In the data rows, 50 means zero.
Here are some points, one per row:
60,47,46,44,73,44,54,44,55,33,60,36,58,47,53,42,59,40,42,51,58,56,44,45,45,63,49,43,32,37,53,42,43,39,51,37,51,46,51,28,58,41,29,43,56,61,31,74,45,49,37,70,40
61,62,35,60,51,62,53,40,43,33,73,62,31,61,56,51,42,51,50,30,41,54,37,54,36,57,47,56,50,45,48,53,54,44,63,55,70,61,46,52,51,66,46,44,34,41,69,31,58,56,38,53,33
51,38,45,41,59,66,49,40,50,62,46,58,28,57,50,60,56,44,65,45,32,38,60,38,41,44,55,36,55,48,56,44,55,70,59,59,59,29,31,67,70,65,31,52,70,34,32,61,58,50,40,36,56
25,43,44,38,52,69,38,62,43,54,39,60,50,46,57,54,48,35,43,67,50,48,44,53,47,42,52,54,41,41,53,48,42,48,46,60,47,61,49,56,38,57,45,53,40,53,49,56,47,56,39,53,46
50,41,55,62,45,37,45,47,32,66,49,58,68,65,45,33,47,65,62,48,66,56,45,45,34,39,32,40,49,49,60,61,64,47,66,43,36,65,48,58,63,61,43,44,49,38,34,36,42,39,63,66,41
47,49,40,61,49,56,38,62,66,60,40,27,64,58,43,61,42,45,51,47,52,55,59,56,35,44,63,60,54,47,36,27,36,42,44,46,64,59,51,56,59,53,39,65,48,61,46,38,45,64,68,51,46
69,29,35,57,40,51,55,56,56,52,51,70,62,52,48,63,63,54,64,58,55,65,66,45,65,68,62,53,60,48,53,46,67,40,58,39,51,36,50,43,56,40,46,57,55,44,60,47,57,43,48,51,59
61,55,62,43,68,40,47,57,67,58,58,64,57,58,34,38,45,52,46,57,34,68,57,61,64,46,66,46,59,35,37,67,48,64,37,44,63,55,36,46,56,36,57,42,43,36,66,62,63,57,49,48,28
39,69,62,56,46,35,45,49,35,50,50,54,32,58,47,52,55,44,42,68,33,54,50,32,50,47,62,60,40,63,61,54,42,55,51,50,37,45,36,43,69,50,56,45,39,66,33,46,71,58,65,56,42
45,54,49,61,51,65,48,55,61,69,47,33,40,50,57,51,53,55,47,30,45,54,78,48,47,57,47,46,50,52,40,63,41,30,62,67,34,60,35,47,42,66,62,58,51,62,46,63,52,41,48,53,40
50,49,63,63,52,57,48,58,44,24,41,44,44,42,34,49,65,52,48,48,54,69,61,57,38,64,37,54,37,72,38,48,41,54,38,57,41,41,43,41,44,43,34,44,54,37,50,39,69,34,73,36,61
62,51,62,62,72,55,23,64,29,42,66,57,37,54,48,55,63,43,51,41,61,41,52,63,49,33,47,71,61,52,70,63,52,52,44,31,57,54,51,56,46,58,55,57,69,59,59,60,42,51,60,58,65
64,36,49,65,58,58,71,39,51,47,58,34,61,48,54,44,43,28,50,68,27,48,28,55,57,42,32,45,67,61,57,53,40,37,43,52,50,50,47,45,60,47,50,44,60,40,55,39,36,52,49,43,46
51,56,55,47,50,32,39,39,48,54,49,37,51,73,66,50,48,40,68,41,44,35,62,57,55,75,51,55,47,39,44,71,37,63,45,56,49,54,38,52,31,34,48,42,35,39,48,32,34,34,43,39,67
47,58,52,53,44,53,43,59,60,64,53,57,45,50,39,57,45,56,54,53,42,58,36,59,58,56,47,56,45,60,46,55,53,49,45,58,45,54,46,47,51,60,38,56,49,52,52,56,47,46,47,57,54
57,39,51,45,44,36,56,68,64,54,44,44,40,36,57,38,60,38,28,46,30,53,63,47,62,47,42,49,66,44,64,59,54,47,65,38,65,68,71,69,37,59,38,56,37,43,33,38,70,38,57,55,51
36,37,55,39,62,46,42,41,39,67,67,41,54,53,30,43,67,46,41,49,62,32,35,47,53,63,62,48,54,61,41,51,42,42,65,49,62,50,43,52,58,50,59,45,38,43,52,40,52,45,52,43,46
45,61,48,54,43,54,53,36,45,57,49,50,39,59,39,43,52,51,50,67,45,50,51,57,53,65,48,39,43,58,52,50,54,54,47,47,45,54,47,50,46,55,43,52,45,57,49,61,47,57,52,59,52
51,59,71,51,38,47,42,62,31,37,50,63,67,36,58,39,55,56,38,48,30,56,53,52,51,54,41,57,41,37,29,39,62,46,72,63,52,50,58,68,60,42,42,28,57,52,47,63,29,56,37,41,57
42,55,54,49,57,36,55,46,39,41,53,37,61,36,39,45,18,38,61,31,55,52,42,36,45,61,54,51,59,38,41,33,50,71,65,37,43,45,56,38,51,74,51,61,56,43,54,51,65,43,51,37,50
55,60,52,42,32,32,69,56,47,52,54,57,46,34,54,75,68,42,59,42,61,34,56,70,35,35,34,48,69,39,45,45,35,39,48,47,58,38,39,40,54,45,41,35,32,51,39,55,57,70,58,50,46
60,55,43,56,49,62,41,67,44,58,38,41,60,47,48,40,67,35,66,44,59,37,39,37,61,62,51,41,34,54,44,61,46,64,64,66,69,42,62,44,52,47,53,44,57,69,62,42,65,68,37,64,43
46,57,51,44,35,52,50,54,35,55,54,44,51,60,40,35,57,47,51,55,55,47,55,40,59,37,59,40,69,42,38,39,56,60,35,44,48,60,49,45,54,61,36,45,50,57,50,44,46,54,47,52,51
44,45,70,67,39,43,50,56,44,55,29,38,29,40,39,46,39,68,60,70,66,35,50,61,61,42,65,45,61,42,60,46,58,34,53,52,52,41,62,40,53,47,41,47,50,48,66,48,53,45,35,29,36
51,60,46,62,60,41,41,48,72,54,42,40,40,56,52,56,61,46,49,61,67,63,41,44,32,59,48,69,67,44,43,38,58,59,39,64,47,36,66,65,55,46,73,36,45,28,35,58,40,49,42,56,35
40,47,39,66,60,39,46,45,66,35,42,57,54,62,39,62,55,49,32,42,55,29,38,45,60,41,39,40,46,59,53,61,57,59,63,51,42,43,56,48,49,28,38,70,37,63,47,54,43,39,51,28,35
48,34,66,63,60,46,64,66,52,50,70,57,38,54,54,53,36,57,55,51,38,56,41,53,37,56,53,52,44,49,66,51,46,44,66,60,34,35,54,60,37,47,62,53,48,57,57,55,51,65,52,53,35
40,50,38,57,56,40,67,66,56,34,44,65,62,56,43,27,68,54,71,45,35,33,45,45,35,39,68,60,46,59,43,45,37,39,35,56,42,66,45,56,40,56,52,64,47,34,59,62,50,49,48,39,63
36,44,45,42,31,42,51,48,61,57,67,61,50,58,43,61,54,50,61,34,61,70,42,36,46,39,56,39,39,38,64,60,32,60,35,42,42,61,59,62,40,35,32,35,65,64,51,53,47,47,48,37,40
52,46,65,52,41,68,49,57,41,51,72,31,41,44,46,57,52,49,38,57,58,60,47,31,50,49,40,33,56,58,38,34,47,64,48,50,45,57,53,66,38,34,55,61,36,35,69,65,41,44,55,57,49
62,49,69,34,39,39,36,48,47,56,52,58,53,55,59,41,48,57,47,54,39,40,28,43,29,57,58,40,60,37,54,36,48,35,56,69,64,41,49,37,30,30,51,78,63,54,40,47,58,37,59,59,60
43,58,74,49,55,44,43,41,64,47,54,57,69,61,67,67,40,46,45,49,63,44,43,27,67,51,28,50,58,67,45,51,71,36,39,42,60,52,34,53,38,65,44,58,48,45,50,64,62,74,47,37,61
62,60,45,63,42,50,43,57,41,57,43,58,51,44,41,46,32,40,41,36,56,34,63,65,43,62,52,41,42,69,45,48,51,39,51,29,43,44,33,72,54,37,44,46,52,44,51,52,36,58,46,56,40
55,40,55,38,48,43,53,54,51,60,52,41,55,56,61,46,51,44,45,34,37,46,58,67,48,77,49,44,54,59,74,35,68,57,31,63,52,73,60,38,71,45,59,46,61,63,62,61,47,60,70,32,41
40,38,45,64,28,49,68,29,57,67,58,41,48,50,62,30,60,61,47,39,49,44,55,38,59,38,56,76,34,58,59,34,55,54,58,38,55,38,44,43,42,35,51,49,49,38,59,55,49,65,56,65,56
74,50,40,68,42,47,67,56,41,56,42,59,48,51,49,55,43,64,36,51,64,62,39,38,43,46,46,42,48,52,61,55,38,61,38,62,76,52,38,49,65,60,71,56,38,66,45,62,40,32,42,42,75
40,32,52,59,49,50,43,64,50,64,49,60,53,44,45,57,51,56,51,54,53,57,46,55,48,63,42,57,51,49,50,53,50,55,47,55,48,57,42,53,48,55,43,58,45,56,55,60,55,51,41,60,49
58,59,35,32,37,62,37,63,67,42,56,53,51,72,52,35,46,42,56,40,59,45,43,50,54,41,51,44,57,51,48,47,64,32,52,54,30,38,55,59,63,44,67,44,56,47,38,49,62,43,59,47,53
42,63,54,66,42,34,40,41,60,46,54,48,64,53,68,63,64,58,40,60,46,56,42,76,60,42,46,33,42,47,42,43,36,66,57,57,42,56,52,59,71,56,54,69,70,39,60,31,65,56,40,67,57
49,39,46,43,65,35,62,48,58,42,48,35,48,74,45,63,45,59,48,53,33,42,61,63,37,36,55,31,49,54,36,48,61,58,64,37,47,33,65,56,36,62,51,42,42,70,65,63,47,48,50,65,70
41,67,64,49,53,73,54,47,64,44,51,55,56,38,64,47,49,62,57,35,60,36,53,69,53,52,47,41,46,50,70,37,48,63,41,42,62,38,51,50,43,50,53,41,50,43,55,48,63,30,55,63,44
61,43,64,41,50,36,64,39,44,56,29,67,43,56,49,66,57,38,39,38,52,45,42,38,63,58,58,62,48,66,35,36,32,34,40,38,44,54,59,60,41,63,64,35,72,56,59,43,53,30,38,62,35
57,47,44,46,68,53,53,32,41,66,54,66,52,32,59,35,63,45,29,47,54,54,58,51,35,38,52,47,44,43,31,60,69,60,29,57,44,33,52,48,37,55,45,67,58,63,53,29,46,49,61,38,32
47,44,39,64,50,61,47,40,29,44,51,53,68,58,43,57,56,65,36,36,42,43,51,64,63,41,62,55,63,50,46,37,62,61,44,60,49,64,57,40,36,44,61,32,38,48,25,64,70,43,40,48,51
62,30,45,48,38,53,36,40,52,45,36,54,48,57,66,38,47,33,57,72,63,46,55,53,31,47,38,53,33,39,38,57,57,49,53,38,52,57,50,37,52,60,58,38,36,47,70,65,68,46,65,46,53
41,37,35,60,45,51,41,64,50,41,59,56,43,30,66,65,43,45,51,60,40,39,34,48,63,68,69,44,57,36,45,42,64,63,40,35,36,47,29,45,41,59,57,40,46,55,41,36,32,44,68,60,52
53,57,66,36,53,73,55,36,62,38,28,54,58,33,47,53,55,47,56,51,46,54,46,39,28,45,62,42,70,65,61,55,56,58,65,34,39,67,43,58,59,29,61,46,38,67,60,35,50,47,39,52,58
62,44,44,28,37,57,39,37,42,43,43,43,55,53,30,55,41,43,49,59,41,51,46,65,52,47,47,71,48,59,62,54,46,54,48,55,53,51,47,57,41,51,42,62,52,44,45,61,43,46,47,64,39
69,57,42,34,37,50,61,60,33,32,32,34,57,52,52,71,63,54,46,40,54,52,43,42,64,47,61,45,33,38,63,62,53,57,57,61,38,46,48,53,43,59,58,64,42,30,56,51,43,66,63,44,33
36,48,41,46,29,48,38,42,56,31,68,57,29,48,46,45,45,39,36,43,53,45,60,43,57,48,46,48,53,49,44,47,42,40,46,57,58,41,67,42,66,51,49,51,47,51,60,44,37,41,48,46,56
54,39,50,42,58,59,70,67,39,54,61,49,38,42,59,48,35,48,47,54,65,33,52,51,56,56,48,43,46,53,39,68,39,52,34,41,35,56,67,53,60,33,58,59,55,34,32,49,70,64,35,55,68
44,59,48,58,49,59,50,35,44,66,62,60,76,44,45,73,35,39,47,67,40,44,70,43,38,46,56,61,37,37,62,61,38,43,56,52,50,46,72,52,56,45,62,44,55,42,57,53,59,40,61,38,58
44,54,48,56,46,54,52,59,37,51,36,52,58,65,62,40,35,44,54,52,43,60,57,49,48,52,35,50,64,60,66,51,47,57,28,58,39,23,62,47,38,56,37,49,37,57,51,38,47,54,31,59,47
39,31,41,33,61,41,50,52,48,34,40,50,49,53,42,46,37,72,54,51,50,38,70,35,61,40,17,64,56,40,45,42,39,60,48,60,52,55,28,48,60,37,68,47,63,58,60,38,50,50,50,59,38
38,75,31,29,47,36,71,49,41,47,49,54,46,54,52,49,41,60,46,63,67,57,54,59,44,68,56,64,62,60,47,61,59,58,55,49,62,53,55,61,50,49,49,63,60,57,55,59,53,55,57,58,54
61,51,67,38,50,55,65,62,63,62,58,56,49,43,41,39,41,41,69,57,56,56,49,63,72,35,40,53,27,57,38,42,51,64,61,46,61,43,53,51,46,60,65,57,38,62,34,45,35,39,61,38,50
71,50,65,51,46,47,53,33,69,42,67,43,55,34,50,42,60,44,57,51,64,40,64,49,55,46,63,64,63,46,57,61,52,61,51,70,23,58,47,47,54,65,47,57,54,62,50,56,41,57,37,56,59
34,51,55,60,38,58,56,57,60,42,41,37,52,55,33,37,58,40,31,41,50,61,43,58,41,58,48,63,42,24,64,55,58,44,47,29,59,37,34,54,51,54,61,53,61,59,43,40,52,58,31,33,66
These points spread out most along one direction. How far along it is each point below, from 0 to 99? The average is 50, and the first point in the table lies past the average. One standard deviation of the points above along it is 16.
68,72,45,39,56,62,49,66,52,67,50,57,45,66,53,52,49,62,32,61,43,49,56,44,47,43,46,47,42,41,55,30,42,46,56,29,35,52,43,23,44,50,48,51,53,37,54,42,41,44,36,36,48 51
58,49,46,41,50,64,46,45,54,61,55,48,48,51,32,62,45,69,50,49,43,58,37,56,47,55,38,64,51,49,36,58,51,47,51,56,40,47,52,40,41,45,42,39,51,59,47,32,62,67,51,50,69 42
46,42,50,45,63,61,59,50,53,35,62,63,58,63,64,50,59,63,54,71,71,58,64,57,53,67,56,56,55,62,59,37,37,47,68,53,57,60,57,56,46,61,40,52,48,58,38,36,42,57,51,33,42 47
49,48,34,50,46,30,39,50,50,51,53,47,36,35,62,51,32,31,56,54,57,67,55,60,42,29,55,48,42,75,48,47,63,56,62,62,58,66,34,35,29,34,54,42,67,47,42,48,56,50,29,39,50 50
57,50,60,63,66,60,51,31,40,50,31,60,32,57,65,53,36,43,68,32,49,62,48,51,65,46,59,58,45,34,38,40,49,42,47,49,53,62,63,53,66,31,42,69,33,58,39,54,44,59,58,55,55 49
46,35,59,36,44,40,30,39,52,37,54,47,58,38,42,51,50,66,57,45,40,61,67,48,40,49,61,32,34,64,53,57,48,35,31,38,64,41,60,41,55,65,70,61,35,38,34,42,39,66,34,57,47 52
45,59,39,64,39,64,42,44,46,41,48,43,58,43,65,38,52,63,62,57,38,60,46,47,58,48,48,40,75,57,35,72,28,49,57,34,58,39,53,42,41,49,61,53,69,59,42,69,47,50,64,42,35 49
37,72,39,47,67,44,54,61,47,54,61,49,62,36,43,53,58,37,65,44,47,53,60,40,58,44,43,49,54,52,61,44,62,34,53,57,52,43,50,37,57,42,52,53,36,48,59,49,47,33,49,65,54 58
49,56,45,48,49,51,42,60,54,57,50,36,38,39,63,63,62,73,66,53,34,34,38,39,38,52,38,68,38,62,42,61,65,58,41,33,55,59,73,44,63,50,46,48,57,52,47,50,39,45,44,40,44 47
49,53,37,48,67,41,34,39,60,61,28,69,41,35,36,37,50,55,42,40,55,54,42,48,57,57,42,37,57,50,65,46,31,56,63,56,41,50,65,39,40,54,53,36,49,33,53,58,34,73,66,52,71 50
28,45,55,38,64,51,60,47,35,55,44,37,43,54,62,54,66,42,58,45,54,72,46,60,60,41,55,43,54,44,53,54,62,34,57,49,52,45,52,45,55,46,60,45,62,42,60,46,47,45,56,45,63 64
39,50,68,57,51,63,69,61,65,41,39,52,52,60,46,59,32,54,36,48,58,41,56,38,45,42,68,48,46,47,44,70,61,51,49,66,68,59,49,31,52,51,36,35,68,35,46,42,32,48,66,72,48 50
38,53,44,44,45,52,65,33,51,49,43,50,43,39,38,49,49,52,51,53,44,52,38,65,48,61,34,51,46,39,44,54,54,39,43,51,42,58,41,54,49,56,45,63,48,47,46,60,46,39,45,53,43 39
65,66,39,61,61,44,49,36,53,40,54,34,43,43,38,49,48,61,62,67,51,43,59,36,60,49,48,33,36,35,62,36,60,31,35,57,57,63,48,77,36,50,49,37,61,56,52,40,61,51,58,47,56 57
55,43,41,35,61,42,42,50,52,55,48,32,61,34,74,40,38,68,35,47,53,57,35,49,53,42,68,62,45,57,56,57,39,40,44,52,44,34,37,69,66,56,27,35,34,53,62,52,59,38,56,42,59 51
